128 stands for zero in the data rows.
Here are some points:
[117 139 156 123 134 169 156 131 150  84 136 104  77  94 134 116 160  86]
[106 142 164 112 126 175 165 119 139  81 131 133  94 100 111 112 157  81]
[184 166 138  92 172 133 141 115 162 118  81 117  70 110 187  93 153  89]
[145 113  91 132 119  71  88 118  91 200 113 173 208 180 115 144  79 188]
[105 126 144 125 116 148 143 123 122 112 138 141 131 121 103 127 132 115]
[141 154 153  96 142 152 154 105 137 111 101 154 108 118 129 104 146  91]
[150 163 160  92 156 164 163 114 159  88  98 123  66  97 155  95 164  69]
[211 172 121  90 185 108 126 114 165 142  63 115  75 123 210  93 139 103]
[ 88 100 126 185 113 158 130 185 163  62 200  15  57  79 146 155 159 117]
[125 153 167 105 137 177 165 119 153  77 119 122  73  93 135 104 166  72]
[107 118 127 112 101 110 122  93  72 179 113 229 229 178  58 134  87 161]
[140 147 146 119 148 155 147 133 160  89 122  92  66  96 160 111 161  87]
[151 117  93 139 131  81  92 131 115 177 120 132 164 158 143 142  97 172]
[166 122  89 136 140  75  91 131 122 181 110 126 155 157 157 137  99 169]
[110 138 158 116 127 167 157 123 140  87 132 126  97 102 117 116 154  90]
[ 99 130 156 132 121 171 158 137 146  73 151  99  82  92 117 124 161  89]
[140 161 166  86 145 164 165  99 142 101  93 158  96 109 129  93 155  76]
[106 126 142 120 113 139 138 114 109 128 130 165 154 135  91 127 123 127]
[144  98  74 179 130  77  77 174 137 155 158  51 125 137 172 163 107 182]
Then 10 other points, each followed by its number:
[118 140 153 122 135 167 155 134 153  79 135  99  73  92 136 115 162  86] 0
[194 150 111 133 180 117 118 163 194 102 114  17  18  86 243 114 161 103] 1
[105 141 165 104 120 168 161 108 124  98 122 164 123 117  95 112 146  91] 2
[119 109 107 132 106  91 102 114  84 187 124 189 216 176  86 145  83 179] 3
[131 141 144 143 152 177 155 167 196  40 152  11   0  55 193 117 191  67] 4
[136 142 137 116 138 140 139 122 138 116 117 127 109 118 139 117 139 110] 5
[202 128  69 140 165  51  71 146 143 191 100  86 128 155 208 135  97 177] 6
[131 127 124 127 128 120 123 125 121 139 124 137 141 138 125 128 123 134] 7
[213 175 127  97 194 127 134 131 188 108  78  64  22  94 239  90 165  81] 8
[127 135 137 110 125 132 137 109 114 137 112 168 149 137 108 119 125 123] 9
Which two of these numbered points are nearest to each point below, looking only along the 3 directions in which the first points spread most? Their numbers follow each, nearest first.
[100 111 128 141 105 130 124 131 109 132 149 142 159 137  94 141 116 143] > 7 9
[137 140 141 135 148 161 146 153 175  70 140  51  37  78 174 117 171  85] > 4 0
[ 81 116 147 125  93 145 143 110  92 132 143 192 186 144  56 135 115 133] > 9 2
[144 119 100 135 130  91 100 127 113 172 119 141 165 157 134 138 101 164] > 7 3
[109 141 160 123 129 176 160 133 153  70 141 100  72  90 129 115 165  80] > 0 5
[119 100  93 141 103  76  89 119  76 201 130 185 229 185  88 154  73 197] > 3 7
[119 152 170  94 130 171 169 101 129  95 110 165 109 110 107 103 153  80] > 2 5
[198 167 126  97 181 119 131 121 166 126  78 100  64 112 207  96 149  97] > 8 5
[199 158 115 123 185 123 123 152 192 100 103  30  16  87 241 107 164  97] > 1 8
[166 111  73 156 140  64  75 153 128 179 128  88 147 153 175 150  97 183] > 6 7
[112 139 153 126 131 173 159 136 156  70 143  91  66  86 136 117 166  82] > 0 5
[103 123 140 127 112 141 135 122 116 121 140 148 145 129  96 132 128 126] > 9 7
[166 133 107 144 157 113 112 157 168 117 129  48  65 107 199 129 143 125] > 1 5
[193 165 129 104 182 130 135 133 179 107  89  76  40  97 214  99 160  87] > 8 1
[179 166 145 103 177 154 152 134 187  80  98  63  19  80 209  94 176  68] > 8 1
[103  87  88 161  91  73  82 131  72 199 149 172 237 185  77 166  68 209] > 3 7
[177 120  77 136 145  57  78 132 117 200 105 128 167 168 167 138  86 185] > 6 7
[138 115 101 123 116  80  97 109  86 199 107 193 215 182 103 139  82 181] > 3 7
[ 83 129 167 135 115 192 170 141 150  51 163  94  69  80 110 123 171  77] > 0 2
[132 136 136 121 135 137 133 125 135 119 121 127 111 120 133 122 136 113] > 5 7
